Rotation paths and how fast each direction turns (degrees each step)
Each turn is a multiple of 5 degrees from 10 to 175, or 0.
Each row of a path follows its step; steps can be skipped.

step 1: [-0.42  2.14  1.18 -1.55 -0.11 -0.14  1.10  2.20  1.04  0.15  0.48 -0.87
  2.33  0.01  0.14  1.71 -0.11  1.00  0.77  1.19  0.81  0.75  0.47  0.53
 -1.70 -0.49  2.29  1.93 -0.45 -1.07 -1.17  0.29 -1.51 -1.48 -1.05  1.83
  0.02 -1.75  1.12 -1.74  0.62 -0.99 -1.03  0.44  1.35 -0.10  0.11  1.43
  0.70 -1.45]
step 10: [ 0.67 -1.03  0.63  2.03 -0.02  0.02 -2.38  0.67  1.11  1.22 -0.50  0.82
 -1.38 -0.83  0.68  2.33  1.41  0.73  0.88 -1.99  3.06 -0.45  0.93  2.46
  0.25 -0.17  0.81 -0.60 -0.23  0.03 -0.15 -0.23  0.52  1.55  0.71 -0.20
 -0.09 -1.43 -1.25  0.55 -0.17  0.39  0.62  0.15 -0.62 -2.83  0.81  1.35
 -0.70 -1.17]
step 14: [-1.33 -1.08 -1.37  0.90 -0.74 -0.40 -0.11  0.51 -2.71  1.10 -0.12 -0.16
  0.10 -0.98 -1.06 -0.94 -0.38  1.41  0.58  0.27  0.55 -0.09 -0.82  1.63
  1.93 -3.06  2.28  0.76 -0.13 -0.87 -0.58  0.72  0.84 -0.18  2.27 -0.60
 -1.20 -0.53  1.92  0.76 -0.26 -1.73  0.41  0.60 -1.52 -0.47  0.18  1.11
  0.37  1.52]
step 15: [ 1.19 -1.75 -0.71  1.13  0.45 -0.38  0.98  0.67 -0.23 -0.07 -0.93 -0.43
  1.71 -0.04 -1.65 -2.65  1.86 -1.20  1.19  0.19 -1.10  0.71  0.17 -1.55
 -1.35 -1.58  0.08 -0.79  0.88  0.69  0.26  0.63 -0.51 -1.19  0.99 -0.54
  0.06  1.58 -0.89  0.84  2.10 -0.08 -0.93  0.09 -1.52  0.58  2.33 -1.67
  1.50 -2.25]
step 20: [-2.66 -1.20  0.64  1.16 -0.67  0.89 -0.65  0.94  1.43 -2.11  1.69 -0.22
 -0.01  0.11  2.61  0.46  2.45 -0.55  1.56  0.98  0.62 -0.42 -0.36 -0.86
  1.80  0.82  0.50 -0.72 -1.03 -1.10 -0.12  0.54  0.17  0.35 -0.36  1.10
  1.04 -0.19  0.38 -0.58 -0.93  1.76 -0.84  0.77  0.34  0.99  0.58  3.06
 -1.79 -0.74]
step 24: [-0.69  0.78  0.46  2.25  0.57  0.88  0.84  0.98 -0.61 -1.34 -1.13 -1.03
 -2.53  0.55  1.45 -0.95 -0.79 -0.61 -0.64 -0.31  0.27 -1.41 -0.83 -1.61
  2.29  0.31  1.31  0.36  2.11 -1.79  0.94 -0.54  1.03 -2.10  0.56  0.71
  1.61 -1.17  1.61 -0.94  1.39 -0.54  1.57  0.41  0.36  0.38 -0.13  0.39
  1.90  0.59]
step 25: [-1.21 -0.50 -1.20 -0.56  0.59  1.00  0.47  1.04 -0.12 -1.53 -0.59 -0.22
  0.65 -1.53 -1.68 -0.69 -0.48 -0.26 -3.62 -0.43 -0.61  0.24  0.22  0.15
 -1.35  0.06  0.38 -2.93  1.90  0.94  1.15  0.12 -1.37  1.00  0.10  2.16
  0.01  2.23 -0.03  0.09  1.23 -2.73  0.84  0.91 -0.57  0.67 -0.68  0.04
  0.09  0.39]
Speeds:
[ 0.02  0.16  0.00 -0.07  0.01 -0.83 -0.16 -0.38  0.52 -0.16 -0.10 -0.78
  1.06  0.12 -0.38 -0.38 -0.06  0.19  0.24 -0.09 -0.07  0.24  0.16 -0.03
 -0.28  0.30  0.53  0.37 -0.25  0.86 -0.21  0.14  0.31  0.20 -0.34  0.09
  0.39  0.29  0.59  0.05  0.63  0.40  0.15 -0.55  0.24  0.04  0.28  0.00
  0.17  0.26] -> 100
[-0.43 -0.02 -0.68  0.13 -0.30  0.67 -0.13  0.01  0.16 -0.29 -0.21  0.00
 -0.13  1.22 -0.28  0.05 -0.08 -0.15 -0.31 -0.44  0.18 -0.42  0.51  0.28
 -0.01  0.30 -0.07  0.36  0.16 -0.46 -0.77  0.03 -0.58 -0.19 -0.41  0.47
  0.42  0.31  0.11 -0.15  0.00 -0.06 -0.16  0.00  0.42  0.72  0.31  0.04
 -0.07  0.24] -> 90
[-0.30  0.26  0.00 -0.22 -0.44 -0.36 -0.06 -0.41 -0.05  0.49 -0.53  0.31
 -0.27 -0.59 -0.22 -0.24  0.25 -0.66  0.05 -0.50  0.48 -0.80 -0.28  0.42
  0.01  0.25 -0.15  0.91  0.26  0.20 -0.24 -0.36  0.07 -0.21 -0.37 -0.23
 -0.26 -0.76  0.23 -0.14  0.14 -0.16  0.13 -0.04 -0.85 -0.01  0.19 -0.08
  0.24  0.22] -> 155
[ 0.32  0.13 -0.29  0.50  0.22 -0.29  0.36 -0.02 -0.05  0.12  0.46  0.22
 -0.15 -0.42 -0.21 -0.48 -0.63 -0.52  0.22 -0.48 -0.49 -0.18  0.81 -0.50
  0.24 -0.32 -0.24 -0.22  0.59 -0.45 -0.49  0.13  0.03  0.48  0.36  0.54
 -0.46  0.01  0.83 -0.29  0.48  0.13 -0.24 -0.18 -0.13 -0.26 -0.08 -0.10
 -0.31  0.00] -> 40
[ 0.20  0.73 -0.70 -0.45 -0.39 -0.06  0.12  0.21  0.19 -0.18  0.21  0.05
 -0.71  0.23  0.55  0.04 -0.87 -0.18  0.05  0.17  0.31  0.17 -0.08  0.16
  0.15 -0.32 -0.06  0.00 -0.66  0.13  0.48 -0.39  0.64 -0.33 -0.18 -0.14
 -0.08  0.36  0.79  0.74  0.24 -0.06  0.02  0.25 -0.07  0.29  0.26 -0.52
 -0.11  0.02] -> 70

step 5: [-1.69 -0.71 -1.26  1.05 -0.16 -0.39  0.55 -0.88  1.35 -0.04 -2.76 -1.21
  0.94  1.78 -0.18  1.83 -0.58 -0.39 -0.70 -2.46 -0.55  1.48  0.37  0.93
  1.65 -1.04 -0.25  1.13 -0.21 -0.06  2.10  1.73  0.18 -0.64 -2.00 -2.21
 -0.62  0.61 -0.22 -0.51 -0.84  0.67  1.66 -0.11  0.82 -0.54 -1.88 -0.85
  0.94 -0.03]
step 14: [ 0.26 -0.57  1.14 -0.03  1.68 -2.24 -1.24 -0.73  0.91  1.86 -0.14 -0.75
  0.41  2.13  0.28 -0.16  0.97  0.77 -0.99 -0.17  3.18 -0.66 -0.07  1.72
 -1.29 -0.19  1.75  1.63 -0.76  0.82 -0.17  1.50  0.62 -0.16 -0.59  0.13
  0.37  2.42 -1.55  0.92  0.13  1.74  1.43  1.79 -0.61 -1.68  0.59  0.23
  0.96  0.67]
step 17: [-1.09  0.47 -0.96  0.63  1.15  0.21  0.34  0.05  0.58  3.27  0.34  0.34
  1.28 -0.16 -0.24  0.06  1.74 -1.73 -1.28 -1.33 -0.24  1.26 -2.07  0.44
  0.12  1.13  0.74 -0.27 -1.43  1.06 -0.06  1.98 -0.05 -1.23  0.48 -0.53
 -1.84  1.11 -0.85 -0.80  0.65 -0.18  1.71  1.22 -0.62 -0.71 -1.51 -2.00
  1.44  2.65]
step 20: [-1.00  0.65 -0.66 -0.49  1.18  1.17 -0.53 -2.13  0.03  1.11 -1.55  0.87
  1.01 -0.33  0.74  0.13 -0.84 -1.59  0.33 -3.48  1.64 -0.31  0.69  1.55
 -0.44  0.77  0.37  2.62 -1.62 -0.23 -0.28  1.76 -0.90 -1.33 -1.84 -1.50
  0.45  1.66  1.16 -0.76 -0.41  1.34  0.18  0.37  0.39  0.18 -0.88 -0.74
 -1.71  0.86]
step 22: [ 0.83 -1.44 -2.17  0.84  0.55 -0.07  0.44 -0.31  0.60 -0.20 -3.08 -1.01
  2.66  1.76  0.25 -0.31 -0.23 -0.73  0.38 -2.51  1.42  1.51 -0.72 -0.41
 -0.09 -0.29 -0.95  0.80  0.51  1.16  0.78 -0.06  0.64 -1.72 -1.03 -0.09
 -1.28  1.64 -0.21 -1.12 -0.71  2.30  1.20 -2.26  1.06  0.80 -0.21 -0.46
  1.14 -0.85]
step 23: [ 0.81 -0.25 -2.93 -0.37  1.97  1.42  0.29  0.24  0.11  0.61 -1.83  0.12
  1.52 -0.04 -0.27  1.54 -1.16 -0.75 -1.55 -1.58  0.32  0.95  1.12  1.72
 -0.18  0.40  1.26 -0.50 -0.46  2.13 -1.30  0.31  0.65 -0.94 -0.57 -0.08
 -0.49  1.25 -0.35  1.21 -1.08  1.70  0.36 -2.53 -0.61 -0.20 -1.78 -1.16
  1.70 -1.41]
step 27: [-1.78 -0.52 -0.70  0.57 -1.72 -0.08  0.36 -0.61 -0.03 -0.07 -1.90  0.05
 -1.00  2.97  2.86 -0.48 -1.85 -1.02 -0.57 -1.17 -0.02  0.28  2.04  0.95
 -0.48 -0.34  0.45 -1.34  0.05 -0.55  1.69  0.03  1.58  0.15 -0.49 -0.58
 -0.59  0.81 -0.91  0.02  0.06  0.86  1.17  1.85 -0.45  0.01 -1.59 -1.81
  2.20  1.56]
Speeds:
[ 0.21 -0.76  0.07  0.19 -0.61  0.20  0.16  0.12  0.41 -0.73 -0.02 -0.05
 -0.04 -0.06  0.27 -0.17  0.19  0.42  0.22 -0.23 -0.29 -0.25  0.52  0.59
 -0.63 -0.69 -0.33  0.24 -0.42  0.61  0.25 -0.05  0.57  0.38 -0.06  0.26
  0.25 -0.03  0.07  0.30 -0.03 -0.60 -0.59 -0.01 -0.35  0.04 -0.36 -0.12
  0.71  0.08] -> 20
[ 0.27 -0.20 -0.28  0.75  0.33  0.17 -0.36 -0.33 -0.12  0.16  0.31  0.45
 -0.13 -0.06  0.06 -0.49  0.07  0.12 -0.40 -0.29 -0.18 -0.29 -0.65 -0.24
  0.14 -0.62  0.33  0.15 -0.42  0.00  0.34 -0.30  0.37  0.43 -0.20  0.47
 -0.71 -0.64 -0.11  0.03  0.32  0.41 -0.32  0.20  0.61  0.45  0.05 -0.74
 -0.50 -0.15] -> 80
[-0.18 -0.14 -0.15  0.19  0.19 -0.48  0.18 -1.13  0.24 -0.23 -0.43 -0.18
  0.47  0.31 -0.23  0.52  0.64  0.12 -0.46  0.50  0.36 -0.63  0.26  0.00
 -0.09 -0.48 -0.07  0.59  0.05 -0.33 -0.36 -0.49  0.07  0.16  0.10 -0.15
 -0.13  0.02 -0.01 -0.43  0.18  0.12  0.29 -0.64 -0.35 -0.12 -0.09  0.03
  0.00 -0.83] -> 45
[ 0.29  0.10  0.27 -0.26  0.30 -0.05 -0.30  0.27  0.01  0.17 -0.15  0.27
  0.01 -0.37  0.47 -0.80 -0.12 -0.08 -0.02  0.12 -0.39 -0.54 -0.03  0.38
  0.43  0.12 -0.51  0.59  0.22 -0.21 -0.01  0.31 -0.13 -0.09  0.43  0.18
  0.18  0.89  0.06 -0.22  0.03  0.66 -0.74 -1.04  0.26  0.45 -0.02  0.06
  0.26 -0.25] -> 35
[-0.23 -0.04 -0.01 -0.11  0.51  0.65  0.41 -0.10 -0.27 -0.12  0.64 -0.26
  0.29  0.29 -0.24 -0.06 -0.24  0.56 -0.21  0.48 -0.07 -0.14 -0.27  0.47
  0.05 -0.45  0.44 -0.24  0.41 -0.38 -0.38  0.69  0.25  0.46 -0.52 -0.51
  0.05  0.42 -0.46  0.96 -0.30 -0.05 -0.25 -0.02  0.43 -0.10 -0.16  0.31
  0.03 -0.40] -> 155
[ 0.50 -0.33  0.19 -0.65  0.43  0.03 -0.43 -0.10 -0.12  0.39  0.02  0.16
  0.30  0.13  0.06  0.15 -0.07 -0.18  0.06  0.84 -0.10 -0.02  0.04  0.13
 -0.36  0.38  0.43  0.88  0.20  0.43 -0.07 -0.15 -0.01  0.14 -0.26  0.81
  0.83 -0.48 -0.04  0.14 -0.32 -0.18 -0.28  0.13  0.02 -0.58 -0.34 -0.18
 -0.76  0.20] -> 65

step 1: [ 0.49 -0.56  0.58 -0.27 -2.24 -1.18  0.33  0.01  1.26 -2.27  0.25  1.21
 -1.66 -0.44  0.42 -1.76  0.41 -2.97  3.08  0.71 -0.22 -0.65 -0.05  0.10
 -2.44  0.55 -0.04  1.04  0.15 -0.63  0.66  0.01  1.57  0.17 -0.04  0.14
  1.22 -2.94  1.79 -0.80 -0.60  1.46  1.60  1.69 -1.22 -0.40  0.69 -0.23
  1.27  3.17]
step 10: [-0.47 -0.03  1.13  2.33 -1.97 -1.28 -0.38  1.52 -0.95 -0.16 -0.94 -1.92
 -2.10  2.20  0.82 -0.96  1.88 -3.42  0.30  0.09 -0.26 -0.24 -0.05  2.70
 -2.03  2.70  0.23 -0.95  0.26 -0.19 -1.33  0.06  1.41  1.28 -0.74  0.02
 -0.74 -2.22 -1.23  0.99  0.34 -0.46  0.82 -1.53  1.05 -1.81  0.19  0.76
  0.12 -0.07]
step 11: [-2.28  1.94 -0.44  0.50 -1.15 -0.38  1.02  1.22  0.11 -0.92 -1.05 -1.17
 -1.48  0.91 -0.25 -1.73 -0.13 -1.35  1.79  0.49 -0.99  1.12  2.33  0.23
 -1.99  2.36 -0.17  0.45 -2.47  2.57  1.03  1.11 -0.77 -1.59 -1.58  0.96
 -0.81  0.69  1.21 -1.82 -0.53  1.39 -0.40 -1.83 -1.57 -0.16  0.25  0.30
  1.84  1.23]
step 19: [-0.96 -0.19  1.54  1.13 -1.33  1.98 -0.15  0.93 -0.75 -2.39 -0.03 -0.11
  0.53  1.23 -1.43 -0.63  1.29 -0.50  1.15 -0.88  1.57 -0.93 -0.39  0.67
 -1.71 -0.61 -0.92  0.05 -3.70 -0.74  1.00  0.64  0.83  1.55 -1.08  0.24
 -0.13 -2.10  0.76  2.20  0.90  2.44 -0.73 -1.75 -2.85 -1.47 -0.04 -0.75
 -0.03  1.42]
step 22: [ 0.03 -1.91 -0.01  1.78  0.04  0.82 -1.07  0.99 -0.46 -1.40 -2.21 -1.37
 -0.38  0.65  0.59  2.40 -1.57 -1.29  0.69 -0.77 -1.37  0.15  0.83 -0.25
 -2.70  1.84  1.42 -1.89 -1.37  0.09 -2.63 -0.35  3.31  1.38 -0.42 -0.46
  0.51 -0.39  0.78  1.98 -0.94 -0.06  0.64 -0.65 -0.92 -2.69  0.40 -0.09
  1.10 -0.03]
step 25: [ 0.56 -0.74  1.59  1.34 -1.29  1.09  0.71  1.01 -1.98 -1.57  1.18 -0.44
  1.34  0.65  0.16  0.24 -0.68 -3.01 -0.01  1.85 -0.07 -0.73 -1.06 -0.30
 -0.65  1.27 -2.98  0.91 -2.41 -2.60 -1.63 -0.33  0.78 -0.37  0.29  0.80
  0.94  2.67  1.14  1.08  1.13 -1.01 -0.27 -0.65  0.36 -3.04  1.01  0.22
  1.10 -0.81]
step 27: [-3.22 -0.63 -1.22  0.25 -2.02 -1.48  1.15 -0.44 -0.18  0.52  0.24 -0.04
  0.17  2.68 -0.07  1.54  0.03 -1.06  0.56 -1.09 -0.17  0.10  0.13  0.72
  1.13  2.35 -0.07 -0.86 -1.13 -1.21  0.48  0.63  1.63  1.86  1.39 -0.43
  3.67 -2.90  1.89  1.25  0.41  1.23  0.53 -0.04 -0.90  0.43  1.44 -1.59
  0.72  0.21]
Speeds:
[-0.37  0.10 -0.14  0.53 -0.47 -0.05  0.03 -0.29 -0.30 -0.27  0.13  0.65
  0.37 -0.39  0.26  0.24 -0.31  0.22 -0.51  0.02  0.40 -0.17  0.29  0.49
  0.75 -0.18 -0.25 -0.09 -0.41  0.07  0.40  0.34  0.16  0.37  0.08 -0.04
  0.51 -0.37 -0.54 -0.10  0.64  0.70 -0.39 -0.44  0.72  0.13 -0.25  0.45
 -0.33 -0.07] -> 35
[ 0.24  0.29 -0.19 -0.38  0.13  0.10  0.35  0.31 -0.51 -0.27  0.16 -0.26
  0.26  0.47  0.43 -0.19 -0.04  0.35  0.74  0.08  0.07  0.18 -0.02  0.80
 -0.56 -0.06 -0.14 -0.27 -0.29  0.53 -0.43  0.29 -0.13  0.59 -0.27  0.08
 -0.92 -0.04 -0.27 -0.46  0.34  0.01  0.39 -0.05  0.63  0.65 -0.37 -0.32
 -0.06  0.16] -> 10
[ 0.37  0.13 -0.30 -0.03 -0.16 -0.43 -0.25 -0.13 -0.36 -0.07  0.44  0.26
 -0.12  0.44  0.04  0.67  0.20  0.20 -0.34  0.67 -0.76 -0.24 -0.74  0.00
  0.38 -0.13 -0.28 -0.07  0.02  0.05  0.26  0.17  0.69  0.06 -0.40 -0.72
 -0.24  0.12 -0.43  0.11 -0.34 -0.54 -0.08 -0.63  0.00 -0.29  0.09 -0.42
  0.52  0.54] -> 140
[ 0.19  0.30  0.20 -0.66  0.13  0.10 -0.32  0.67  0.44 -0.36  0.46  0.22
 -0.28 -0.36  0.10 -0.09  0.16 -0.68 -0.04  0.41  0.21 -0.47 -0.13  0.71
  0.54 -0.18 -0.47 -0.20  0.68 -0.16 -0.18 -0.78  0.19  0.33  0.07  0.07
  0.29  0.00 -0.07 -0.64  0.04 -0.27  0.27  0.25  0.34  0.01  0.67  0.11
 -0.11 -0.47] -> 95
[-0.04  0.90  0.26  0.13 -0.51 -0.28 -0.18  0.77  0.32  0.11 -0.05 -0.28
  0.24  0.26 -0.28  0.07 -0.11 -0.05  0.21 -0.57  0.09  0.02  0.16  0.06
  0.33  0.06  0.58 -0.20 -0.20 -0.06  0.29 -0.20 -0.04  0.36  0.05  0.24
 -0.31 -1.11 -0.17  0.57 -0.51 -0.35 -0.43 -0.09  0.04  0.26  0.66  0.06
 -0.13  0.71] -> 85
[ 0.21  0.09  0.18  0.31  0.19  0.01  0.19 -0.08 -0.21 -0.27 -0.14  0.49
 -0.19 -0.37 -0.10  0.09  0.37  0.25  0.63  0.50  0.45 -0.32 -0.71 -0.46
  0.12 -0.40 -0.60 -0.05 -0.04 -0.90 -0.52  0.50 -0.71  0.48  0.44  0.18
  0.13 -0.13  0.52  0.23  0.17 -0.02 -0.37  0.22 -0.06  0.36  0.21 -0.23
  0.10  0.73] -> 60
